Each row is where one point has got to under a steady rotation. How many ticks took it there?
The counts run from 0 to 1127.
[150 147 158  96  93 122 100 159 159  88 186 141 173  92  87 150  94 121
 147 113 201 165 161 116 111 148 112 124 144 146 124 132 114 123 151 126
 147 116 116 148 148 121  98 116 139 150 149] -> 1013
[171 141 161  90 105 134 125 148 146  99 137 149 132 158 129 128 132 161
 170 116  70 154 172 120 109 141 137  67 142 132 136 108 132 141 139 123
 122  98  75 152 133 117 131  82 106  89 138] -> 16
[152  87 153 143 106 139 137 164 137 134 131 105 129 139 132 137 133 160
 117 101  98 126 130 123 116 141  41 140  89 120 162 114 152 116 132 115
  59 136 123 142 122  83 160  81 120 122 153] -> 764
[111 119 175 132 125 117 142 163 145 119 148 124 135 177 123 137 111 203
 151  94 123 142 151  85 117 133  96 140 143  99 118  97 137 137 115 108
  95 150 144 155 140  93 161  73 137 127 168] -> 718
[143 153 110  93 135  88 108 141 170  84 150 155 147 150 103 127 107 127
 166 153 176 142 173  93 131 142 144 123 160 130  82 142 115 134  90 121
 146 117 135 130 185 157 155 154 112 137 105] -> 398
[180 113 102 122 151 118 117 157 124 119 103  86 116 121 128 111 182 159
 155 142 158 136 164 145 120 126 126  90 116 134 144 148 136 146 110 127
 101  89  89 158 151 132 174 143 107  65 107] -> 1072
[164  97 141  96 115 110  99 143 157  64 114 105 100 136 174 132 149 164
 182 129 159 150 156  99 120 137 126 127 131 138  82 128 154 144 117 133
 140 119 137 150 183  96 144 121 108 101 142] -> 795
[144 102 182 172 114 113 141 163 136 150 120 111 138 142 129 111 143 171
 127 102 141 111 102 122 116 122  83 182 115 126 130 122 158 109  94 127
  76 170 149 143 144  94 168 110 123 149 175] -> 66
[132 129 144 109 100 120 117 168 150 100 140 120 113 148  91 143  89 166
 135 118  84 151 171  88  88 166  98  95 149 115 132 120 145 117 149 122
  92 117 110 158 103 139 155  64 131 133 132] -> 868
[144 128 207 160 107 113 134 172 115 142 117 115 119 140  94 101 152 185
 145 116 111 128 119 121 101 138 136 132 153 115 117 124 169 118  97 134
  93 165 112 174 111 118 157  98 137 128 176] -> 487
[136 133 159 102  81 115  99 168 166  86 158 128 122 129 107 146  81 148
 131 112 118 149 166  81  79 165  95 124 148 127 115 121 153 102 166 126
 116 124 128 151 125 128 129  76 137 159 149] -> 361
[156 128 152 182 127 100 135 158 117 161 121 118 161 116  75 104 154 134
 121 136 173 108 101 150 139 127 103 168 123 134 133 145 141 112  60 125
  79 163 124 137 147 132 175 158 119 146 140] -> 71
[120 108 131 151 128 148 148 176 109 134 155 107 152 115  74 156 118 163
 128  98 142 142 154 142 151 154  54 105 115 106 162 120 115 151 125  97
  66 139  93 157 107  96 159 105 144 105 138] -> 845
[126 124 176 158 129 131 152 168 109 158 150 102 159 135  83 130 144 192
 135  94 163 147 131 132 121 129  97 126 133 110 164 111 120 139 107 115
  76 147 107 167 121  98 156  87 146 111 170] -> 1035
[143 121 171 166 123 147 163 161 107 159 137 137 155 141 102 123 146 163
 136  98  90 120 133 151 156 138  77 115 105 106 156 102 126 144 101 106
  67 149  89 141 106  87 154 111 121 104 158] -> 107
[139 141 149 140 121  74 107 157 145 100 108 125  99 148  93 105 124 148
 138 162 106 111 144  90 109 159 148 135 166 127  68 145 168 107  87 137
 118 155 136 143 135 170 178 140 115 159 124] -> 480
[192 104 147 117 111 125 109 143 118 101 101  94 112  94 135 122 191 149
 172 129 164 147 138 160 126 134 134 105 126 152 128 138 153 147 109 136
 118 106  86 164 153 100 140 132 107  77 138] -> 259
[110 106 176 133 117 124 131 168 129 107 143 101 127 147  93 148 113 203
 156  98 154 159 147  94 114 146 105 134 155 107 117 109 145 143 117 116
 103 149 133 173 130 103 162  70 150 121 164] -> 603
[175  91 132 112 119 100 129 136 140 106 109  97 135 141 143 125 166 153
 177 125 206 148 126 126 125 111 121 149 118 153 128 133 143 143  79 131
 118 112 132 142 196 106 162 116 102  99 131] -> 801
[149 157 175 145 129 120 125 175 143 143 136 145 121 157 108  97 129 171
 122 119  44 116 165 103  90 147 136  93 150 102 125 121 137 101 141 131
  89 136  94 151  94 140 152 108 125 130 151] -> 752
[137 116 160 147 143 147 129 180 143 138 132 106 128 148 150 122 136 205
 122  85  96 132 166 103  97 126  88 117 115  96 148 118 131 117 158 120
  77 133 119 163 115  90 149  96 133 109 164] -> 643
[154 110 148 156 148  97 138 147 144 141 100 114 131 164 159 102 161 170
 143 132 158 106 122 112 127 105 115 176 121 129 105 134 153 126  63 130
 100 158 159 136 180 114 186 155 102 127 145] -> 180
[144 166 156 108 111 121 132 169 159 132 176 157 168 155  86 123  89 152
 125 107  95 147 176  97  84 142 114 102 148 115 157 119 108 105 156 120
 101 105  98 143 120 149 134  75 128 139 138] -> 747
[142 153 172 159  90  99 137 157 136 128 156 164 171 113  39 127 100 103
 115 130 124 116 120 135 140 163  89 150 140 130 111 128 140 112  89 115
  99 169 115 126 121 134 135 138 132 184 149] -> 700
[133 104 145 100 122 118 125 151 145  86 138 111 134 157 138 153 124 188
 185 106 180 165 161  95 134 130 111 124 141 120 116 109 130 166 112 111
 127 119 132 160 177  85 157  92 130  96 149] -> 293
[156 105 204 154 106 143 126 167 124 137 138 112 146 112 132 127 155 176
 140  80 154 135 117 140 122 127  89 149 112 126 136 110 148 127 128 123
  96 158 117 163 131  64 127 105 137 123 198] -> 67
[151 141 183 154 115 155 126 166 112 131 169 136 177  82  95 142 137 146
 140  96 158 142 141 164 164 141  95 120 123 118 133 113 110 147 128 107
 111 147  86 154 117  72 105 141 139 116 173] -> 926
[147 107 147 168 100 138 126 179 109 129 130 103 126  86  76 141 133 141
 112 115 108 122 138 153 138 168  63 115 105 117 146 136 152 121 133 108
  60 149  88 156  88 108 150 119 132 126 148] -> 32
[167 107 103 122 169 138 112 154 138 105 109 103 115 138 181 127 174 175
 161 124 143 132 178 124 146 118 111 104 106 112 118 143 118 159 127 114
 114 106 108 143 167  91 162 166 102  70 125] -> 219
[168 161 148 141 106  90 119 153 157 126 119 161 123 150  96  90 122 123
 121 155  50 100 145 112  97 152 132 117 145 136 101 140 155  86 103 140
  97 135 109 126 119 174 162 139  97 160 120] -> 244
[176 124 132 100 111  91  91 142 149  65  97 127  90 133 136 116 148 137
 175 159 115 129 165 105 122 151 156 107 151 146  69 144 167 136  99 139
 145 117 114 144 162 142 153 146 100 115 114] -> 1101
